D: rows in several groups, each row roughly a mix of its group's directions:
D (82 x 11):
[[-28  -5  -7  13   1  -6 -18  15   2  14 -18]
 [  0  -5 -13 -17   2  20  21  -8  21   2 -17]
 [  4  -1 -18  10 -30  -9   7  10  13   4  19]
 [  8 -18  10  11 -29  -4   6  11   7   6 -20]
 [-26   2   1  20  10 -10   7  -4  16  23  -3]
 [ 36   0   4 -12  -6   8  18  -5  -9  -7  11]
 [-16   2 -15  23 -20 -16 -12   9   6   5  13]
 [ 24 -14  12  -1 -16  -7 -20  13   8  -8  14]
 [ 17 -11 -16  -5 -10  -3 -21  21 -14  -9 -12]
 [ 19   0   3  17  -5   5  12 -16 -22  14 -18]
 [-32   5  -1  21   8  -6  -7   9  11  16  -7]
 [ 38  -8  10   5 -13   6  -3  -2  -2 -11  14]
 [ -9  25 -11   3  26   1 -18  15  -8  -1  -1]
 [  7  13   4   4  12  15  23 -10 -12  -6 -27]
 [-10 -17  22   8  -8 -12 -13  -9  21  18   2]
 [ 28   1  12  26   7  -3  11   3   7  12  11]
 [-26   8 -10  -8   6  10  -9  -3  -9  -4 -30]
 [-30  -2   3 -13   1   6   3  -6  22 -14 -17]
 [-22  -9   1 -12  -4 -10 -18  10  25  -5  16]
 [-10  -1  11  11  -1 -25 -22  22   4   8  11]
 [-31   1  -9  12  10  -6  -1  -3   7  17 -21]
 [ 10   3 -24  12 -11   2  -7   0 -31   8  -8]
 [-22 -15   1   6 -15 -12 -25  -1  14  13  -3]
 [  5 -17   8   5 -21   5  18 -25  -3   6 -17]
 [ 11  -9   3  10 -21  -9  -6  34   7   3  -7]
 [ 14 -17  -9  10 -33   0   6  -1 -14   6 -11]
 [  5  -9  -2 -33 -19   2 -11   4  -6 -19   3]
 [ 32   8 -19   3  -8   3  -5  17 -12  -3  11]
 [ -2 -14  26 -12 -10 -11 -19  18   5  -1  14]
 [ 29 -10   4 -14 -18   4  -6   8 -13  -9  15]
 [ 26   4   8  -8  -8   7  -9  13  -7 -25  17]
 [ 19  -2  -6  23  -6 -15  -8  17  22   8   7]
 [ 21 -13  20  -2 -14  -7 -19  12   2  -8  17]
 [-31  -5 -16 -16  -6  -1 -15   0  13 -12   5]
 [ 29   5 -12  17 -15  -5  15   2   1   4  18]
 [ 23 -20   0   5 -26  -5   8  -6  -9   8  15]
 [  9   8  -9  -2  17 -24  -9  24  14   8 -10]
 [ 17  -1 -11   6  -6   7  12 -25 -29   7   0]
 [-37  -3   1 -19   3  10  -5  -8  -4  -4 -13]
 [ -1  10  -6   3  27  11  -1 -18 -13  -6 -24]
 [-30  14  -3  -7   9  13  -7  -4  -5  -9 -24]
 [ 24  16  -4  -4  14  10  23   5 -16 -12   4]
 [-33   3  -5   4  12   0   0  -9   5   8 -26]
 [-19  -6  14 -10   1   8  15 -21  18  -9 -16]
 [-17 -24   2 -11 -10  -5   1 -14  -4  23 -17]
 [-26  12 -11  -4  20   5  15 -10  -4   8 -18]
 [-11  17 -16   3  23   3  15 -16   6  -4 -20]
 [-29   3  25  -4   9   4   8 -18  11  -3  -1]
 [ -8   9 -18  -9  10  12  31 -10   6   9 -14]
 [ 14  11  13   7   8  12  24   2  -5  -4 -28]
 [ -7 -11 -25 -12 -18  -5 -12  -1  -6  -6  25]
 [  4   0  17 -24  22  -1 -15   0 -16 -11 -13]
 [ -5   3 -26   6 -15   1 -12  23 -15  -4 -16]
 [-29 -10  23   1  10  -7   5 -13  17   1  -6]
 [ -1   7  12 -14  17  -4   0  20  22 -13  20]
 [ -8  -7  21   5  -6 -19 -26  17  -4   1  15]
 [-30   7 -12  12   4   1 -14  11  -1  13 -20]
 [-26  -5  -1  -8  -5  -6 -17  18  24  -7  -4]
 [-14   5  -3  -7  21 -15 -24  14   3   0 -20]
 [-37   8  -3   4   8   4  -1  -7   2  12 -19]
 [ -2   1  19  15 -11  -2 -10  18   6   9  30]
 [ 30   8   8   2   0   1   3   8   3 -20  26]
 [ -4  -1   4  23  -9 -22 -21  18   6   6  14]
 [-38   6   9  10   9   0   0  -5  10  13  -9]
 [-20   3   3  25  -2 -10  12   7  12  23  12]
 [ 12   5   1   7   9   8  13 -32 -22   9  -5]
 [ 17   0  15  11  -6 -17 -20  10 -17  -6  19]
 [ 24  -1   4  23 -11   5  20  -5   4   8  19]
 [-25   7 -13 -15  12  12  10 -14  -7  -2 -20]
 [ -5   5   1 -34   4   1  -3  -4 -26 -15  -4]
 [ -6 -21   0  -1 -24 -14 -17  10  15   6  15]
 [ 23 -11  -4  -6 -12  -7   4   8  -3  -1  34]
 [-28   9  -4  23  16  -8  -4   7  15   9 -10]
 [ 15   3  11   4   6  12  26 -24 -12   1 -13]
 [-10  -3 -23  11  -4  -4 -18  18  -8  17 -18]
 [ 17  15  12  -9   1  12  18 -15   0 -11  24]
 [ 12  -6  17   0 -10  21  17 -20 -14  -5  14]
 [-20   4   8  17   1  -3 -24  27   6  -5   1]
 [-32  -9  -6   5   2  -5  -5  -3   2  20 -23]
 [ 20   8 -23  11 -10   1 -10  22 -12  11   8]
 [ 14 -11  25  -6 -17   4  -6  -3 -15 -11  22]
 [  5  11  -5 -29  14  -2   1  -4 -25 -13 -10]]
which group is each row in? (one row of each group first):
[ -6  -9   5  15  -9  -9 -25  30   3   3   5] -> K
[ 31  10   5   1  12   3  24  -7 -15   2   6] -> T
[ 24 -17  11   1 -17  -1  20 -16  -4   5  12] -> S

[-22   4  28   2   2   3  12 -15  12   8  17] -> K
[-30  -7   4   5  -3  -6 -22 -10  14  12 -13] -> S
[24 11 11 -3 19  8 25 -7 -8 -5  9] -> S
[ 14   6   4  13   4   9  16 -21 -21   9 -19] -> S
[ -8   9  -3   7  22   1  27  -1  12  21 -11] -> T
[ 29   7 -13  10  -5   2   7  14 -26   2   4] -> S
[ 19  -3  -3  11 -28  -6   8   5   2   1  27] -> T
[ 12 -12  -3  23   1 -20   3  11  14  19  15] -> K
[-21   7  -5 -25  14   6   0  -9 -17  -8 -18] -> T
